One turn sends every row of this set to another row. A few are shown first. Where does it send the rows asked after them?
Bir: [ -9  -7 -27   3   6  -9  -1 -21  20  -5   1 -12  -1  -3   1  12  12 -17
   4  -1 -11  -7  11  26   8   1  -9  10  -1   1  14  -6  -1  -4  -9]
miv: [-13   4  18  -1   7  -8  -4  10  31   0   1  -9  -8  -6  -7   9  11   0
  -1  14  -8  -7  -1  -4   4 -19   4   6  -8   2   8  21   2   2 -12]
kod: [-13   4   8  -1   8 -27  -6 -18   7  -3  -9 -15 -16   1  -3  -9   6  10
 -10   6 -12  -5  12   6   4 -16  -3 -19 -10   8  12 -10   5   3   6]
mor: [ -7   9  -5   0  -2 -11   2  29  29  -7  -6 -13 -17 -20  -5   5  15   1
   6   4  -8   3   7  21   5  -2   2  11  -6  -2  17   7  -5  -2   5]
Gur: [-11 -10 -31   0   5 -10   2 -22  25  -6  -1 -12  -5  -2  -2   9  16 -14
   0  -1  -7  -6   9  29   4  -2 -10   5  -7   2  12  -2   0  -4  -3]
Pimi: [ -6   6 -10  -6  -2 -26  -7 -17  21  -8  -3   0  12   7  -7   7   1   4
  11  -6 -10  -1  15  12   4  19   0 -10  -9  -5   2   5  -4   0   5]
Dab: [ -7   7  -3   1  -3  -9  -1  31  28  -4  -4 -12 -16 -23  -4   5  15   0
   7   4  -9   0  10  20   6  -3   0  10  -3  -2  17   5  -2  -1   3]
lup: [-10  -2  15  -4   8 -13  -4   9  32  -1  -1 -11 -10  -6 -10   4   7   6
   1  15 -12  -2  -8  -1  11 -17   9   5 -13   1   8  22   0   2  -5]
madeg: [-16   0 -10  -4  -1 -17 -14 -20  21   0   3   8   3  -2  -9  -3  11   4
   3   4   0 -10  28  10  -2  12 -10 -12  -7  -2   4   2   7   6   7]
gosa: [-10  19   8   3   8 -27  -1 -16   8 -11 -10 -17  -8  10   0   4   3   5
  -7  -1 -13  -1  12   5   0 -15   1 -14  -9   6  11 -10  -2  -1   0]
nat: [-10 -14 -33  -1   6 -13  -1 -23  22  -5  -2 -12  -8  -4  -7   3  12 -11
   4   4 -11  -3   5  29  11  -1  -6   7  -9   1  13  -2  -1  -5  -1]
kol: [ -7  -7  -6  -8  -3 -24 -12 -15  22   0  -3   1   7   0  -4   1   6   6
   9  -5 -10  -8  18  13   6  17  -8 -17  -7  -2   3   4   6   4   7]
Tifi: [-13  -2  16  -4   8  -9  -2  11  33   0   0 -10  -9  -6  -8   6  12   3
  -2  12  -7  -6  -4  -2   6 -21   3   2 -11   3   6  22   3   2  -6]
suli: [ -9  12  -5   1  -1 -10   0  27  26  -6  -4 -10 -19 -22  -7   2  14   1
   6  10  -7   3   9  19   6  -2   5  13  -5  -3  19   6  -6  -2   5]
Fel: [-11   5  17  -2   8 -11  -6   7  29  -2   0  -9  -9  -5  -9   8   5   3
   2  16 -13  -3  -3  -4  10 -17  11  10  -8   1   9  20  -1   1 -10]
kevad: [ -9  10  -3   3  -2  -9  -2  29  25  -4  -2  -9 -19 -23  -5   3  15   0
   5   9  -8   0  13  19   6  -2   2  12  -2  -2  18   4  -3   0   3]
ravos: [ -9 -11 -29   1   7 -14  -5 -23  18  -5   1 -12  -5  -6  -4   7   8 -13
   7   4 -15  -6   8  26  14   5  -3  11  -4   0  16  -5  -2  -4  -6]
tuga: [ -8   8  12   0   8 -31  -6 -14   5  -6 -10 -18  -9   4   2  -1   0   7
  -4   0 -19  -3   8   7   7 -11   1 -17  -8   8  12 -12   2   0   2]
magun: [-14  15 -13  -2  -1 -18  -8 -23  20  -9   3   6   6   6 -12   5   6   2
   4   4  -1  -3  24   9  -4  13  -2  -5  -8  -6   4   5  -4   2   6]
mebi: [-16  15   5   1   7 -24  -2 -18   9 -10  -8 -13 -14   6  -4  -3   8   7
 -13   5  -6  -1  14   5  -3 -20  -2 -17 -12   7  12  -8   1   2   4]

suli moves to kevad
nat moves to ravos
Tifi moves to lup
And these:
Pimi moves to magun
gosa moves to mebi

One turn sends every row of this set to another row. A few are shown first. Where does it send the rows asked after them?
Lufiv: [ -4 -12  -6 -16   1  19 -19 -11 -21  -6   1  -7   4  -9  13   4  13  -3
  11   1  -4  15  14  25   6   5  -3 -16  -6  -3 -14   4  -8  11  -9  -9
  -2  -3 -17  11   8   1  19   1]
vifan: [  0 -19  -8 -18  -1   0  -6   6  -6  -5 -10  10  -4 -12   1   0   3   8
  27  -5  16  18  25   0   3   3  -5   4  -9  -1  -8 -10 -15   0  -9  -7
 -14  15  15  12  12   4  20   9]
kad: [  2 -15  -9 -21  -8  15  -8 -13  -8  -1 -21  29   1 -19   0   2  -3   7
  11  -9 -17   4   9  16  -3   1   4  18 -21  -5  -2  -2  -6   0 -13  -1
  -7   5   6   7  -2  16  25  -3]
mome: [ 11 -15   1  -7  -8  15   1  -6 -20  -6  -3   0  10 -13   0  -3  15 -18
  20  -1  -4  19  21   5   3 -11   0  14   4   2 -12  -5 -13   7  -4 -14
   8   3  -1  -8  15  -5  12 -13]
vir: [-16 -22   3 -23 -17  11  11 -16  -6 -10  -8  21   6   1   4  -5  16 -15
  20 -14   0   7  19  12  12  -5  20   9   3  10 -10   2 -15   7  -4  -1
  -5  16   7   6   9  -5   4   2]
dar: [ -4 -16  15 -26 -17   5  -6  -2  -8   6   4  10  12 -21  -6  -5  20  -5
  13  -6 -15  11  13  17   6  11  11   5   5   6   0  11  -4   7  -2  -8
 -13  -4  15   3  13   8   9  13]
mumuz: [-12 -20  12 -26   2  10   7  -8 -24  -3  -4   8 -14 -13   7   9   5  -1
  19  -8   2  14   2   9  -2   4  -1   4   2  -7 -17  -8  -7   3 -10   1
   8  -9  16  -6   4  33  18  -4]
dun: [ -4 -27  -2 -21  -3   8   6   0  -3  -6  14  11  10   0   6 -17  10 -20
  17 -15  -6 -10   6  14   8  -7  14  10  -9  -5   5   4 -23  10  -9  -9
   5   2   8   8   6  12  10  -4]
rifod: [  1 -10  -5 -27  -3   4  -6 -15 -23   1 -13  13   1 -12   3   3  17   5
   2   5 -11  -3   7  11  -2  16   6  -6 -14 -12   4  -8   3  17   0 -13
  -4  10  21  -7   4   0  11  -1]
soru: [-13  -4  -8 -24   9   9  14  -8 -19  -2  -5   6 -13 -18  20  -4   8 -16
  19  -2   2  15   5  12  -5   2   6  -4 -18  -1  -9  -9  -7  -2  -3   7
   2  -5  13  18  -2   7   8  14]
sonof: [ -2 -10   7 -12   4   9 -12  -8   5  13 -17   2  14  -1   0   6   6   3
  24 -18  -1  21  -2  11  -5  -4   2  -1 -18  -4 -13  -9 -11   3  -7   4
  -9 -14   7  -8  12   3   2  -8]
paf: [ -5 -24  -4 -15  14 -10   2 -17 -16  -9 -12  22   7  -1  10  -4  16  -4
   8   1  -3  11  -3  12  16  13   1   7 -12   8   3 -11 -13 -12 -10 -19
 -12   4  11  -2  18   8   7   2]
Zuduk: [  0  -5   3 -11   6   7  -1 -18   4 -16  -4  21  -5  -7  17  -1  16 -11
  21 -12 -10  -6   8  16   3   0  13  12  -8  -1 -16 -24  -7  -4   4  -9
 -13  -6  10   9  -5  17  18   3]
pobu: [  5 -37  11 -30   3   5   7 -26  -2  -2   9   8   7 -12  28  -2   6  -6
  17 -11   2  13   4  10   3   0  11  -5  -7  -1  -8   1 -17  12  -3  -9
   0   1   4 -13  -2  10  12  -3]
dusa: [ -2 -14   6 -20   2  25  -4  -5 -10 -11 -10   7  10  -8  -2  -3  11   5
  18  -8  -9  13   4  20   4  -6  -1  16  -9   2  15 -11  -9  -1  -6  -5
   0  -4  -4  -5  34   5  14  -3]
boko: [-14 -19   2  -7  -1   8 -14  -5 -12   4  -9  13 -15 -12   8  11  14 -12
  25 -11 -10  12  -3  22   0 -15   1 -17 -11  -5   4  -3 -11   0 -11  -1
  -4   8   3  15   8  -5  21 -10]
zitu: [ -2 -18  -3  -9  10  15   4  -2 -17 -11   3   7   3 -15   5   4   5  -3
  29 -12  -7  15   4   5  14  14  11   2  17   6   5  -5  -3   2   7   3
  -5   8  12  11  -1  14  22 -15]
Dudo: [  7 -17   4 -29  -4   2   5  -8 -16 -15   2   2  13 -24  -5  16  16 -13
  27  -4   1  10   5  12  -1  10   7  -3 -10  -7  -6  12 -18   8 -19  -7
 -15  12   9  10  -1  -1  10  10]
por: [ -6 -19 -11 -13   0   2   7 -12 -19 -10  -9   5   5  -4  17  -9  13 -12
  20 -18  -8  12  18  15  -7  10   0 -18  -1  10 -16  -7 -10   8   4  -2
  -3 -11   1   8  15  -2  11 -19]
luvon: [ -5 -10   0 -16  10   8   2 -17 -20  -1  -7  12   7  -9   5   1   3 -23
  19   7   1  11  14  14 -11  10   2  32  -1   1   7  10  -7   5  -8  -4
  -3   4   5  13   0  -5  18  -3]
zagu: [  4  -6   0 -18  -1   1 -11  -3 -16 -10   5  13   6   4  13   5   9   9
  27 -14   3  11  -4  30  -8   9  21  22 -11  -3 -11  -7   4   4  -7   0
 -11  -2   5   5   6   9   0   1]
Rurer: [  0 -16  11 -26   0   2  -1  -6   6   4   2  19  -2  -2   5   7   7  -1
  -3 -12   7  15  -2   9  -3 -11  25 -10  -6   4 -10   1 -15  -2  -7 -14
 -13   0   9   3   1  15  28  -2]
Poniv: [ 11  -4  -1  -9   2   0   1  -6 -19   4  -1   9   2 -17   9  -5  -8 -10
  14   5   8  13  17  19   4  -8  -5  10   5  -1 -22 -10 -12  11  -6 -22
  -6   6   0   3   0   0   5  -7]
Gak: [  2 -15  -8 -17   0   8   2   2 -30  -4  -8   4  10   5  22  17  -5  -2
  18  -3  -4   3  -2  12   7  -2  23  -4 -19  14   1  -1  -6   4 -14  -8
 -11  -5  11  10   3  17  18   3]
zimu: [  0 -15   1 -18  -7  -1 -12 -10  -3 -18  -3   3   3  12  18  -8  24  -6
  18 -14  -4  10   5  23  -3   2  19   5  -7   0  -5  -5   5   7 -10  -7
  -1 -11   9   5  22  11   2 -14]
musam: [ -4  -7  -7 -17   2  18 -12  -2  -9  -7 -11  12  -7 -13   9   7  16 -14
  10 -19   2   3 -12   9   6   3 -11  -2 -20   7 -11   7 -20   1 -18   8
 -10  -2  11  -2  12  -8  19  -9]
zag: [ -5 -23   3 -36  -4   5   4  -5 -20   0   4   7  -6 -15   2  19   8  -9
  23 -12   2  19   0  23  -1  -1   8 -14   5   5 -14  -2 -15  -1 -25   6
   6 -14  11   5  -7   9  13  -1]
Godit: [  7 -10   3 -41  -7   4 -14  -6  -7  -1   0  11  -2 -12  -5   7  12   4
  -5  -5  -3   8   8  15   7   2   6  -8 -20  -6   4  -2 -16   0  -2  -9
 -14  12  12  -6   1  -4  12  -8]

vifan moves to paf
mumuz moves to Poniv
zimu moves to zag
And these:
Dudo moves to dusa
vir moves to musam
sonof moves to pobu
Zuduk moves to soru

One turn sends every row of this set to another row. A few are shown first. Where does it send the rows asked after them?
Vize: [  5 -15 -16   5   6  -9   1  -6   5  -8  -7  20  -3   6   2 -12   2 -18
 -27 -36  17  -1  19  -2   2  15  10   6]
sikek: [  5 -21  -1   8  13  -9   5  -2  -1  -8 -10  28  -8  15   7  -8   6   0
  -6 -23  22  -7  11  -4   2  10   4  15]
sevem: [  1 -15 -11  20  -4  -9   0 -27   2   4  16   9  -8  -8  -3 -22   0  -9
  -1 -19   3   5  16 -18   6  23   9  15]
domot: [  0 -23 -11  -4   2  -1  -4  -8   8   4 -13  11  -6  14  15 -11   6  -5
   4 -10  -1  -2  23  15  -5  14  -1   6]
bib: [  6 -18 -19  11  11 -15   3 -10   1  -3  14  10  -7  -7  -1 -12  -3   3
  -6 -36  14   5   6 -19   1  19   8  16]
senam: [ -4 -10  -4  18 -10 -20   1 -10   9  20   8  14 -31   6   5   4  -4 -16
  11 -12  -8   8  17   4   3  14  -6  11]
Feru: [ 11 -14 -24  23  -3 -11   5  -7  17  -5  -7  22 -14  -3  15 -10  -3  -8
  -3 -18  10  10  15  17   9  11   5  -8]
dif: [-12 -30 -14   7   5  -2  -4   2  13  -5  -5   9  -8  12  14  -7  -3 -13
  -5 -14  -9  -9   3   4   4   8  13  16]
sut: [  3 -12  -5  19   5 -12  -3  -7  15  -1  15   8 -18  10   8 -10  -3 -13
   9  -8  18  -8  20 -14   6  -1   4   8]
podiv: [  0  -9 -15  11   3 -14   5 -22   1  -2  10   2  -5  -6 -10 -16   0  -7
 -10 -23  11   2   7 -15 -10  21   7  20]
modo: [-11 -11 -19  18   6  -3  10  -2  20  -7   1  11  -6  14   9  11 -20 -11
  -3 -13   2   0  10  -9  12   8   7  14]
Bos: [ 13 -14   1  14   1 -14   2 -11  12   2  11  19 -14   3  14  -3   3 -23
   5 -24  14  -6  36   1   4  18   5  18]
nuse: [  3 -10 -15  10   4 -25   4  -3  -7   1   8  10  -8  -2   6 -14  -1  10
 -19 -24   6  18   4   0  -1  20  -1   5]
Nen: [  3 -15 -12  19  -3 -21   2  -8  -3   5  15  17  -9  -2  13 -19  -2   8
  -8 -20  -2  22  12  -4  13  21   0   2]
sida: [-11 -10 -10  13   2 -12   5 -15  13  -9   0  10 -19  13   3 -31 -15 -20
  -1 -15   8  -3   7   8  -3   1  -3   7]
gobo: [ -7 -31 -13   1   4   1   7 -15   8  -3  -8  11  -6  17  14  -5 -19 -20
   0 -12  -2   2  22  -1  11  21   3   5]
vis: [-15 -14 -10   2   8   4   1   0   3  12  -8   8 -15   7  15   0 -15   2
   6 -15  -3  -3  19   4  15  12   6   6]
zudi: [  1  -3 -16   7   2  -1  10 -12  16   3  -8  13  -6  17  12   7 -12  -2
   5  -8   8   5  30   2   3  15  -6   3]
salar: [ -8  -4   6   6   5 -18   6 -19   1   4  -1  21 -21   9   2 -14 -12 -21
  -4 -18   5 -10  17  15   0  23   0  13]
Lif: [  7 -23 -30  17  -6 -11  -4   6  11   7   3  18 -18   6   6  12   6 -19
  -7 -32   4  11  20  -9   8   5   1   7]
Gebos: [-11 -19 -22  20  -9 -11   5 -17  15   8   2   1 -21  -4   5  -4 -16 -19
   1  -9  -1  14  15   5   7   2   0   0]
vupiv: [  4 -20 -34  14  -5 -12   2   4  12  11   7  17 -11   1   5   6   4 -14
  -9 -29   8  17  18 -13   8   5   1   6]
Dite: [  8 -11 -19  15  -2 -20  -5   8   1   6   6  25 -26  12  13 -13  -4 -16
   3 -18   6  -3   7  16   6  17   5  -2]
sofe: [  5 -20 -20  11   0  -9   5 -12  26 -13  -6  13   2  21  11  -1   0 -18
  -6  -7   1  -1  16   2  -7  11   0  13]
zovud: [  1 -23 -12   8   3 -22  -3 -11  -2   2   8   3 -11  -4   0  -6   5   5
 -13 -31  -2  14   5 -16   0  16   5   5]
Gidim: [-11 -17  -5   6   1 -10   8 -20  10   7  -5  13 -14   2  -4  10  -1 -23
 -14 -32   1   2  29 -11   2  11  -5  21]
rala: [-17 -25   3   6   7 -10   5 -11  -3   6   0   7 -17  12  -2  -2  -4 -10
  -4 -14   9  -3  12 -14  -1   0  -2  26]
bosek: [-13 -11 -24   7  -2 -16   1  -2  -1  10  -9  19 -25  11  -4  -1  -7 -17
 -17 -26  -5   6  -1   3   3  11  -4   2]
Sek: [-11 -27 -18  11  -3 -10  14 -12  -1   2 -22  21 -11   0   5  -4  -6  -5
 -15 -24   3  13   8  15   3  13   1   9]
mef: [ -3  -8  -8  18 -11 -18   3 -21  -4   7   8  10  -9  -4   3 -23   2  -3
 -15  -8  -4  18  12  -1   2  22   0   7]
fot: [-15 -16 -26   8  -2 -16   0  -9  -3  10  -8  19 -22  12  -4 -10  -6 -14
 -17 -27  -6  11  -4  -2   7  12   0   0]
kom: [-13 -19   1   4   1 -10   7 -23  10   7  -1  16 -10  -1  -6   2  -5 -13
 -13 -34   1   5  29 -12   5  11  -1  21]
Pugo: [  2 -16 -20   4  10  -9   4  -3   4  -7  -6  24  -8   7   5  -7  -1 -24
 -23 -38  17  -8  20   1   5  15   5   9]
Masur: [  3 -29 -11  17   1 -11   8  -4   2   9  -9  19 -10  -1   9  17   7   1
  -4 -15  13  10  22  -7  12  10   6   9]
Zalip: [  2  -2 -13  21  -3 -12   9 -19   0   2  17  18  -5  -5   2 -28  -8  -7
  -6 -10  10   9  16  -4   3  27   2  14]
zov: [ -3 -10  -7  18  -5 -22   4 -11   7  21  13  13 -28   6   1  -1  -9  -9
  14 -11  -9  11  12   0   7  13  -1  15]
sizol: [ 13  -6 -24  17  -1 -22  -1   5   1   5   7  19 -22  13   9 -17   2 -15
   1 -12   8   3   2  11   4  17   8  -2]
rif: [ -6  -2 -18  14   2  -5  -2   6  20   1  -5  11  -8  13  12   4   6   4
   3 -10   3  -6  12   7  -3   4   4  13]
pim: [ -3  -6  11   8   6 -19   4 -22  -2   3  -1  16 -20  10  -3 -19 -10 -14
  -6 -17   0  -8  12  13  -1  22   6  14]
sefe: [ 15 -12   2  12   3 -16   4  -8  13   3  15  16 -12  -1   7  -3   2 -14
   2 -20  16   0  36   1   1  17   8  21]

pim moves to Vize
rif moves to zudi
Gebos moves to rala
And these:
salar moves to Pugo
bib moves to Nen

